[[146 110 113]
 [127 128 130]
 [112 133 104]
 [151 140 106]]
->
[[110 113]
 [128 130]]

[[142 106 150 104 147]
 [136 117 139 117 137]
 [130 124 132 124 131]
 [131 124 132 124 131]]
->
[[106 150]
 [117 139]]

[[122 139 134 147]
 [133 120 121 105]
 [115 138 137 155]
 [126 115 125 101]]
->
[[139 134]
 [120 121]]

[[103 101 133]
 [130 113 135]]
->
[[101 133]
 [113 135]]

[[130 128 125 120 108]
 [129 127 126 116 147]
 [129 127 132 122 137]
 [129 127 122 115 147]
 [129 127 121 115 155]]
->
[[128 125]
 [127 126]]

[[132 144 115 123 104]
 [146 142 117 116 105]]
->
[[144 115]
 [142 117]]
---
[[116 125 112 123 136 141 135 117 151 128 129 147  99 135 132]
 [139 133 105 120 133 116 132 124 112 132 112 134 156 113 127]]
->
[[139 116]
 [133 125]
 [105 112]
 [120 123]
 [133 136]
 [116 141]
 [132 135]
 [124 117]
 [112 151]
 [132 128]
 [112 129]
 [134 147]
 [156  99]
 [113 135]
 [127 132]]

[[126 131 127 125 125 137]
 [130 129 130 126 131 130]
 [147 125 139 129 156 102]
 [147 124 139 129 156 102]
 [124 131 126 125 122 141]]
->
[[124 147 147 130 126]
 [131 124 125 129 131]
 [126 139 139 130 127]
 [125 129 129 126 125]
 [122 156 156 131 125]
 [141 102 102 130 137]]

[[125 130 138 126 139 126 125 131 132]
 [128 132 129 127 133 126 126 130 121]
 [124 128 123 129 138 127 130 129 130]
 [126 119 135 123 123 126 136 124 150]
 [124 124 120 131 123 127 127 126 135]
 [119 136 135 128 125 129 132 127 122]
 [124 124 123 130 133 131 123 129 119]
 [125 130 119 120 141 131 127 129 126]
 [128 137 135 130 130 128 131 130 116]
 [124 121 137 127 136 128 127 130 134]]
->
[[124 128 125 124 119 124 126 124 128 125]
 [121 137 130 124 136 124 119 128 132 130]
 [137 135 119 123 135 120 135 123 129 138]
 [127 130 120 130 128 131 123 129 127 126]
 [136 130 141 133 125 123 123 138 133 139]
 [128 128 131 131 129 127 126 127 126 126]
 [127 131 127 123 132 127 136 130 126 125]
 [130 130 129 129 127 126 124 129 130 131]
 [134 116 126 119 122 135 150 130 121 132]]

[[124 113 146 124]
 [128 117 138 129]
 [125 125 117 132]
 [137 119 149 130]
 [129 125 129 124]
 [132 141 142 129]
 [130 114 123 125]
 [122 135 127 123]
 [136 141 134 124]
 [128 136 126 130]]
->
[[128 136 122 130 132 129 137 125 128 124]
 [136 141 135 114 141 125 119 125 117 113]
 [126 134 127 123 142 129 149 117 138 146]
 [130 124 123 125 129 124 130 132 129 124]]

[[129 128]
 [150 142]
 [113 119]
 [127 129]
 [106 113]
 [127 128]
 [105 114]
 [128 128]]
->
[[128 105 127 106 127 113 150 129]
 [128 114 128 113 129 119 142 128]]

[[128 130 100 131 142 115 114 130 122]
 [123 127 148 126 114 139 138 128 134]
 [134 121 125 119 131 139 138 127 129]
 [142 125 139 122 123 134 134 118 117]
 [134 134 142 136 113 122 123 118 118]
 [122 135 140 139 114 120 120 129 135]
 [140 121 129 120 135 139 138 124 119]]
->
[[140 122 134 142 134 123 128]
 [121 135 134 125 121 127 130]
 [129 140 142 139 125 148 100]
 [120 139 136 122 119 126 131]
 [135 114 113 123 131 114 142]
 [139 120 122 134 139 139 115]
 [138 120 123 134 138 138 114]
 [124 129 118 118 127 128 130]
 [119 135 118 117 129 134 122]]

[[119 109 147 107 109]
 [124 147 147 151 147]
 [157 133 112 138 133]
 [138 155 108 129 155]
 [106 144 105 130 144]]
->
[[106 138 157 124 119]
 [144 155 133 147 109]
 [105 108 112 147 147]
 [130 129 138 151 107]
 [144 155 133 147 109]]

[[123 126 128 129 126 125 124 133 126 123 129 134]
 [120 123 130 132 125 125 121 119 123 122 132 137]
 [116 121 130 133 124 121 119 150 123 112 133 145]
 [131 137 117 115 132 134 130 128 136 133 116 122]
 [131 115 141 141 120 116 133 141 118 129 140 126]]
->
[[131 131 116 120 123]
 [115 137 121 123 126]
 [141 117 130 130 128]
 [141 115 133 132 129]
 [120 132 124 125 126]
 [116 134 121 125 125]
 [133 130 119 121 124]
 [141 128 150 119 133]
 [118 136 123 123 126]
 [129 133 112 122 123]
 [140 116 133 132 129]
 [126 122 145 137 134]]

[[130 129 125 135]
 [101 138 139 122]
 [128 132 127 135]
 [107 136 135 129]
 [129 136 123 140]
 [131 136 123 140]
 [126 122 136 127]
 [129 119 137 125]
 [130 117 138 125]
 [130 117 138 124]]
->
[[130 130 129 126 131 129 107 128 101 130]
 [117 117 119 122 136 136 136 132 138 129]
 [138 138 137 136 123 123 135 127 139 125]
 [124 125 125 127 140 140 129 135 122 135]]
---
[[146 128 145 112 155]
 [117 120 125 137 115]
 [134 108 146 128 134]
 [133 140 114 138 121]
 [130 142 112 136 127]]
->
[[134 108 146 128 134]
 [117 120 125 137 115]
 [146 128 145 112 155]
 [133 140 114 138 121]
 [130 142 112 136 127]]

[[143 113]
 [111 135]
 [132 138]
 [124 109]
 [103 139]
 [134 117]
 [131 104]
 [147 129]]
->
[[131 104]
 [124 109]
 [143 113]
 [134 117]
 [147 129]
 [111 135]
 [132 138]
 [103 139]]

[[141 140]
 [121 144]
 [122 111]
 [150 154]
 [118 147]
 [137 155]
 [114 112]]
->
[[122 111]
 [114 112]
 [141 140]
 [121 144]
 [118 147]
 [150 154]
 [137 155]]

[[131 132 125 124 130 132 131]
 [128 131 132 122 150 131 131]
 [107 104 143 150 107 108 110]
 [136 138 127 116 146 136 136]]
->
[[107 104 143 150 107 108 110]
 [128 131 132 122 150 131 131]
 [131 132 125 124 130 132 131]
 [136 138 127 116 146 136 136]]

[[140 136 125 142 120 124 131 124]
 [123 142 115 101 136 113 122 157]
 [145 127 129 140 114 115 129 158]
 [127 126 148 125 125 130 120 136]]
->
[[127 126 148 125 125 130 120 136]
 [145 127 129 140 114 115 129 158]
 [140 136 125 142 120 124 131 124]
 [123 142 115 101 136 113 122 157]]

[[148 112 140 108]
 [148 115 140 106]
 [147 111 139 110]
 [148 118 141 104]
 [148 120 141 103]
 [146 107 137 114]]
->
[[146 107 137 114]
 [147 111 139 110]
 [148 112 140 108]
 [148 115 140 106]
 [148 118 141 104]
 [148 120 141 103]]
